One hidden turn or mirror swaps the rows below in pairs. Which row is each named row swapped with?
j_399: [-22 -37 -34   4  -1   7  26 -11  -2  -8   1  -5]
j_171: [-21   2 -31   6   2  33   6  -6 -14 -11 -15 -16]
j_866: [ -3 -12 -35  -3  16  24   5  33  -2 -37  -2  -5]
j_578: [ 20  11 -17  13  -9  -3  20 -22  15 -23  11   3]
j_628: [ 25   5 -15   9 -13  -5  13 -22  17 -17  16   4]
j_498: [ 24 -14  -4 -27  24  -9 -21  -6   9  -9  18   0]
j_415: [ 25 -13  -2 -27  22 -11 -20  -6   9  -6  16  -2]
j_535: [ 23 -19  -1 -26  23 -12 -17  -8   8  -5  14  -3]
j_619: [ -2 -20 -45   0  -9   9   5  -9   1 -31 -20  -8]
j_700: [ 18   7 -19  11 -10  -1  18 -24  18 -21  15  10]
j_432: [ -6 -15 -43  14   3  25  16  20   6 -18 -13 -16]
j_95: [ -5 -12 -14   4  -8  12  25   6 -15 -25 -23  15]
j_617: [ -9  20 -17 -13  30 -23 -10   9  10  12  -9   9]
j_104: [-20   7 -14 -28  17  13  -6  20  12  22  -3   6]
j_439: [ 28 -13  -2 -21  16 -12 -18  -9  10  -5  18  -3]
j_77: [-26 -25 -19  13  12  22   2  -5   6 -29 -14 -16]
j_130: [-25 -13 -20 -26  43  -1  -4  11  17   4  11   6]
j_932: [-11   3 -36  -3 -13  38   9  12   6 -19 -10 -10]
j_397: [-26  -4 -21  -8  21  -2  23  19  15  12   2  28]
j_243: [ -8  20 -13   4  39  -7  -4  26  -6  -4   9 -14]
j_273: [-16   5 -42  12  10  22  20   4  16 -37   6  -6]
j_404: [-18  -5 -20  -7  31  -2   4  27  13  26  -6   2]
j_666: [ 23   0 -15   5 -11  -5  18 -25  14 -17  18   6]
j_464: [ 20   8 -19  11 -13  -2  18 -23  17 -20  13   5]
j_167: [-29   9 -13 -12  27  13  -6   1  -9  21  -9  -5]
j_805: [ -3   2   5 -15  25  -5   0  25 -16  -4 -16  17]
j_121: [-33   9   1   9  37   0  -3   7  15   3  -7  -1]
j_985: [ 29  -9  -1 -22  19 -12 -14  -6   7  -9  22  -3]

Swapped with j_397: j_866
Swapped with j_619: j_617
Swapped with j_171: j_167
Swapped with j_243: j_399

One hidden turn or mirror swaps the rows below in pairs. Which row is each named row swapped with?
j_651: [ -8   0  13  -6  18 -53  35  13 -17   5 -12 -32   5   7  18  39  -6 -26
   5  12   6  -6  -1  12 -10 -25  21  27  -6   4  -6 -28  -8 -13 -27  11
 -22   4 -11]
j_940: [ 27 -15   6  -4 -28 -13  13  29  29  34  22   8  -1   2  13   6 -16   9
  32 -33  -6  14  -8 -32 -10 -26  -9 -13  -9   8  34   0   9  14  31   9
  -9   9 -33]
j_759: [ 41   4 -19   8   9 -21   1  22  -4 -16   5   9   1  21  21   9 -14  39
   5   2   7  34  -5   5   8 -31  19 -11   7  -1  18 -42 -32  27 -13  18
  -8  14   1]
j_653: [ 44  -3  -9  -3  15 -17  13   3   1  13   1  17   5  10   6   0 -21  34
 -11 -17  12  17   5 -10   8 -57   0 -34  -6  10  19 -14 -11  12  11  37
  17  11 -16]
j_60: [ 15  -3  14   5  16 -34  30  -4 -18   5 -26 -39  -3  -3  23  26 -12 -24
   6  18   4 -10  -6  21  -5 -46  12  20   7  -3  -2 -36   4  -5 -17  30
  -5  16   9]
j_859: [ -2  15   2   7   9 -52  17  17 -18  -2  -6 -15  11  -1  24  36 -16 -29
  13  15  13 -20  -3  16  -7 -32  28  28 -16   2  12 -42   5  -6 -28  23
 -10   2   0]
j_29: [ 50  -8  -7  13  11  -4   8  15  -9  24   3   3  -1  26  15  -3  -5  25
 -11 -22   9  24  12 -13   3 -49  -7 -25  -8  16  18  -5 -27  18  20  31
   4  24   0]
j_879: [ 51  -9 -14  22   8  -3  11   1   0  15 -10 -14  -3   7  20  -7   3  17
   0  -5  12  14   6 -11   5 -65  -3   3   8   2   7 -29 -24  17  18  38
  13  16  12]
j_930: [ 17   3 -27  13 -28 -43  -2  26  23  25  20  16   4 -16  33  12  -8  13
  30 -35  -3   2   0 -15 -10 -21   1  17 -20  26  19 -30  12   8  10  18
   4  -8 -36]
j_58: [ 17   5   4   9   7 -56   6   7 -17   0  -1 -22  10   1  27  41 -27 -23
  25  19  11 -12  -8  20 -11 -34  20  28 -26   6   5 -27  -7  -4 -35  33
 -20   9  -2]
j_289: [ 23  -1 -12  -3   6 -37   8  24  19  19  18  33 -12  -8  11  11 -13  30
  10 -22  -5  -8  -8  -5   0 -41 -18 -27  -5   1  25 -38   6  10  20  23
  17   4 -28]
j_654: [ 23   0   7  -1   9 -30  15  23 -20 -13  -2 -21  -3  26  19  30 -26   2
  17  21  11  16 -11  25 -10 -10  22  -1  13   1   6 -29 -15  11 -31  15
 -34  28  24]
j_687: [ 22 -25 -16   7  -7 -39  -9  21  25   8   0  15   5  -7   7  -9  -5  23
  46 -10 -16  29   3 -15   3 -34   2  -8 -11  10  15 -11  18  -5  12 -16
  14  -1 -27]
j_588: [-17   3  11  -7  -4 -25  15  24  -6  15   7 -26  21 -12  15  13 -20 -33
  14  18 -19  13  10 -12  -9   8   1 -13   5   4  15 -11  15 -22 -12  -9
  -8 -11 -25]
j_761: [  4 -13  16  -2  -5 -32  28  22 -14  30   3 -27   7   2   1  13 -13 -22
  11 -13 -13  14  15  -5 -21   6 -15 -18  -4  15  14  23  32   2   3 -13
 -16  14   6]
j_532: [ 45  -3 -12  17   7  -2   8  19  -9  19   7   3  12  23   5  -6  -1  13
  -5  -9  24  17  16 -18   0 -48  -6 -26  -7   7  26  -2 -19  23  20  25
   4  21  24]
j_118: [ 43 -10 -17   7   4  -8  15  15   9  26   8   4   3  25  15   2   7  30
  -1 -21  26  20   8 -22  -2 -52  -6 -15  -3  17   9  -9 -37  16  21  31
  -3  19  -5]
j_232: [ 19   0  -8 -12 -12 -23  -1  27  17  24  24  24   2 -16  18   7 -20  33
  15 -30   0   6  -1 -23  -8 -39 -10   5 -14  28  28 -25  -5  14  21   9
   1  18 -46]
j_596: [ -5 -11  23  -6 -17 -37  25  31   9  18  10 -21   2  -8  10  22 -18 -32
  33  -8 -24   6  -6 -18 -14  -2   9  20  -9  -4  21  -8  23  -5   3 -15
 -21  -7 -31]
j_379: [ 12  -3   8  10   7 -37  16  22 -18   2   3 -37  -1   6   9  20 -19 -32
  24  22  12  -5   4   4 -19 -14  25  45  -2  12 -13 -21  -7 -18 -19  19
 -20   2  19]
j_435: [ 54  -8 -12  20  15 -14   0   7 -13  11   6  -4  15  19   4  -4  -8  18
  -3  -1   9  31  16 -15   5 -49  -8 -22 -20   2  21   6 -30  24   7  21
   3  15  10]
j_481: [ -8  -9  27 -15   2 -28  20  33 -18  19  13 -30   3  -8  -2  16 -22 -23
  18   4 -10   5   9 -10 -25   1  -6  24  -2  19   9   3  11  -4   0 -24
 -29  23  -4]
j_266: [  9 -31  12  -5 -13 -44   3  22  13  18  -4 -13  -1   2   7  15 -20 -11
  64   6  -3   6  -9   7 -21 -15   1  -4  -3  19   4   7  36 -21  -4  -8
 -16  23   1]
j_459: [  3 -13  13  10   7 -35  18  42  -9  16  19 -27 -16   3  -5  14  -6 -32
  28  14  -7 -10   5  -3 -25   5 -10  19   8  -1  -2 -12   8 -10   7  -7
 -20   6  27]
j_536: [ 20   0 -16   2 -30  -1  -8  28  26  35  29   7  12  -3  31   3 -19   8
  32 -10  11   7   0 -27 -13 -18 -12 -26   2  27  23 -15  -5  -7  17  32
  -2   7 -26]
j_737: [  3   4  12   9  12 -49  17  18 -24   4  -8 -29  -2   6  29  35 -16 -30
  10   9  -3 -10  -1  18 -11 -23  27  39 -13  10  -3 -37  -6 -13 -26  22
 -17   6  -7]

Swapped with j_761: j_930
Swapped with j_481: j_232
Swapped with j_532: j_859
Swapped with j_654: j_759

One hidden turn or mirror swaps the rows below in pairs. Which row is each named row swapped with?
j_165: [  4  14  -7  16  44 -27  18  28  19  -4  -9 -33   2  13 -31   8   9  30
 -14]
j_48: [ 12  47   5  -1   9  10 -17  25  10  30  -6  -3  20  23  13   7 -32  -9
 -11]
j_692: [  2  10  17  29  -2   4  -7   1  51  14  30 -44  13  14 -18 -13 -41   2
 -10]
j_334: [  5  46  22  -5  26   4 -12  35  16  34   6 -15  20  13  15 -15  -4   5
 -25]
j_386: [ 29  12  10  22  26  -6  -6  -3  52  23  40 -28   3  13  -2 -11 -12  24
 -30]
j_371: [  3  34  27  12  14 -42  20  18  26  15   4 -30 -10  37 -15  15 -24  19
 -30]
j_347: [ 21  24  -7  -7  23  13  -8  33   6  14 -30 -21  18   9  14  -3   6  -9
 -11]
j_905: [  9   8  -4  11  26 -36  16  37  23  -6 -14 -20 -11  16 -10  26  -4  29
 -13]
j_348: [ 15  -7 -14  23  27   6  -9 -10  31 -11 -10 -49  26   0 -19 -11 -24 -15
 -17]
j_765: [ 16  12 -10  -3  15   1 -22   0   6 -19  -8 -43  34 -13 -10  -9 -29 -13
 -18]
j_145: [  7  19   4  26  34 -40  15  23  17  -6 -16 -23 -11  19 -31  11   0  17
 -10]
j_49: [ -3  20  24  15  -7 -21  -9  14  31  -5  34 -46   7   2 -29 -13 -32  20
 -10]
j_649: [-18  29  26  12   6 -21  -9   2  34  32  30 -43  14  26 -16   8 -33  10
 -31]
j_531: [-10   4  20  29 -10  -4  -7 -11  38   7  32 -29  12   6 -21   3   2  13
 -11]
j_661: [ 16  22   8  -1  23 -37  36  13  20 -11 -24 -20 -11   7 -12   9 -14   6
 -29]
j_717: [  5   2  -6  11   4   6 -13 -31  16  -5  -2 -27  34   0  -7  15 -10 -16
 -27]
j_78: [ 11  44  -1 -13   4  13   1  23  18  29   2 -10  24  23  11  16 -43   3
 -18]
j_614: [ 47   0 -18   6  27   4   3 -17  39   1   2 -23   9  -2   8   0 -17   0
 -31]
j_696: [  7  34   1  -6  23  -1 -20  36  13  29   0 -10  24  26  23  21 -26  10
 -24]
j_674: [ 10  -5 -21  -2  11   6   1   9  19  -7 -28 -38  12 -14  -8   3   3 -13
  -5]

Swapped with j_371: j_347
Swapped with j_78: j_165
Swapped with j_614: j_386
Swapped with j_334: j_661

